X = array([ 18, -22, -29, -32, -17,  11,  34,  50])
X[0]: 18
X[4]: -17
X[2]: -29
X[3]: -32

arr = 15,-23,-3,8,24,29,-9,15,-15,20,26
arr[0]	15
arr[6]	-9
arr[10]	26

M = ((11, -23, 17, 12, -15, 19, -8, -8, 17, 13), (23, 2, 15, 26, -15, 14, -18, -15, -9, -2), (21, 19, -16, 18, 7, -13, 3, 18, -9, -17), (-20, 31, -12, -15, 15, 10, -9, 24, -13, 12), (-13, 6, -20, 15, -6, -10, 13, 20, -12, 21), (-16, 11, -16, 13, -15, -2, 10, 24, -2, -11), (16, 11, -22, -4, -21, -16, 17, 18, 21, -13), (-5, 17, -12, 19, 15, -25, 17, 16, -16, -13), (-15, 2, 8, -13, 4, 1, 13, 3, 10, -7), (13, 13, -8, -19, -14, 18, -18, -31, -22, -10), (-8, -17, 22, -11, 22, -24, 0, -25, 14, 18), (-8, -14, 1, -17, 25, 19, 8, -12, -3, 5))
M[-12][0] -> 11
M[7][-2] -> -16
M[-12][-8] -> 17
M[-6][-10] -> 16
M[0][-7] -> 12
M[-9][-1] -> 12
M[-10] -> [21, 19, -16, 18, 7, -13, 3, 18, -9, -17]
M[-2][-1] -> 18
M[-7][2] -> -16
M[6][-9] -> 11
M[4][-5] -> -10
M[-12][8] -> 17
M[9][6] -> -18
M[:, 6] -> [-8, -18, 3, -9, 13, 10, 17, 17, 13, -18, 0, 8]
M[-6][-3] -> 18
M[-3][4] -> -14
M[4] -> [-13, 6, -20, 15, -6, -10, 13, 20, -12, 21]
M[:, -3] -> [-8, -15, 18, 24, 20, 24, 18, 16, 3, -31, -25, -12]
M[5][4] -> -15
M[-3][9] -> -10
M[-1][-3] -> -12
M[3] -> [-20, 31, -12, -15, 15, 10, -9, 24, -13, 12]
M[:, -6] -> [-15, -15, 7, 15, -6, -15, -21, 15, 4, -14, 22, 25]
M[8][1] -> 2
M[:, 0] -> [11, 23, 21, -20, -13, -16, 16, -5, -15, 13, -8, -8]
M[-3][3] -> -19
M[2][-9] -> 19
M[8][2] -> 8
M[-6][8] -> 21
M[11][3] -> -17
M[10][-4] -> 0
M[1][-4] -> -18
M[8][9] -> -7
M[6][-6] -> -21

data =
18  0  15  -12  -5  -9  -5  -16  20  15  -37  5  11  -8
14  7  8  4  -2  -5  19  -4  -1  7  -29  7  -7  6
data[0][0] => 18
data[1][5] => -5
data[0] => [18, 0, 15, -12, -5, -9, -5, -16, 20, 15, -37, 5, 11, -8]
data[1][8] => -1
data[0][13] => -8
data[1][13] => 6
data[1][3] => 4
data[1][6] => 19
data[0][3] => -12
data[0][9] => 15

W =
-14  -24  6  -1  -30  6  -5  -32  1  -5
14  -10  2  14  -10  11  -8  -12  -2  -7
18  8  -9  10  3  0  -1  3  5  -16
-2  8  3  -7  14  20  -9  17  6  9
-16  -22  -7  15  -5  0  3  -1  5  17
-10  8  1  1  -12  8  8  11  8  -11
18  10  -19  -3  -12  -4  6  1  13  -9
6  4  -6  17  13  -16  0  10  -3  -6
-2  -1  2  -4  -14  7  13  6  13  -14
14  1  4  -12  1  15  -16  -30  -5  -12
0  0  14  0  3  -14  -11  -10  13  6
7  -25  17  -11  27  8  -4  -24  8  14
W[0, 0]	-14
W[-7]	[-10, 8, 1, 1, -12, 8, 8, 11, 8, -11]
W[:, -1]	[-5, -7, -16, 9, 17, -11, -9, -6, -14, -12, 6, 14]
W[-1, 4]	27
W[-5, -2]	-3
W[1, -10]	14
W[-2, -7]	0
W[6]	[18, 10, -19, -3, -12, -4, 6, 1, 13, -9]
W[7, 0]	6
W[-10]	[18, 8, -9, 10, 3, 0, -1, 3, 5, -16]
W[8, 6]	13
W[:, 5]	[6, 11, 0, 20, 0, 8, -4, -16, 7, 15, -14, 8]
W[3]	[-2, 8, 3, -7, 14, 20, -9, 17, 6, 9]
W[:, -4]	[-5, -8, -1, -9, 3, 8, 6, 0, 13, -16, -11, -4]
W[:, 4]	[-30, -10, 3, 14, -5, -12, -12, 13, -14, 1, 3, 27]
W[2, -1]	-16
W[-4]	[-2, -1, 2, -4, -14, 7, 13, 6, 13, -14]
W[2, 0]	18
W[-7, 4]	-12
W[-6, 4]	-12
W[-8, -4]	3
W[1, 6]	-8
W[11, 2]	17
W[-6, -3]	1
W[-8, 7]	-1
W[-9, -4]	-9
W[2, 5]	0
W[11, -5]	8
W[9, 2]	4
W[6, -10]	18
W[:, -8]	[6, 2, -9, 3, -7, 1, -19, -6, 2, 4, 14, 17]
W[7, 1]	4

A =
[[58, 9, 82, 12, 9, 71],
 [22, 24, 49, 37, 21, 36]]
A[0][0]: 58
A[-1][3]: 37
A[0][1]: 9
A[1][0]: 22
A[:, 5]: [71, 36]
A[-2][-4]: 82
A[0]: [58, 9, 82, 12, 9, 71]
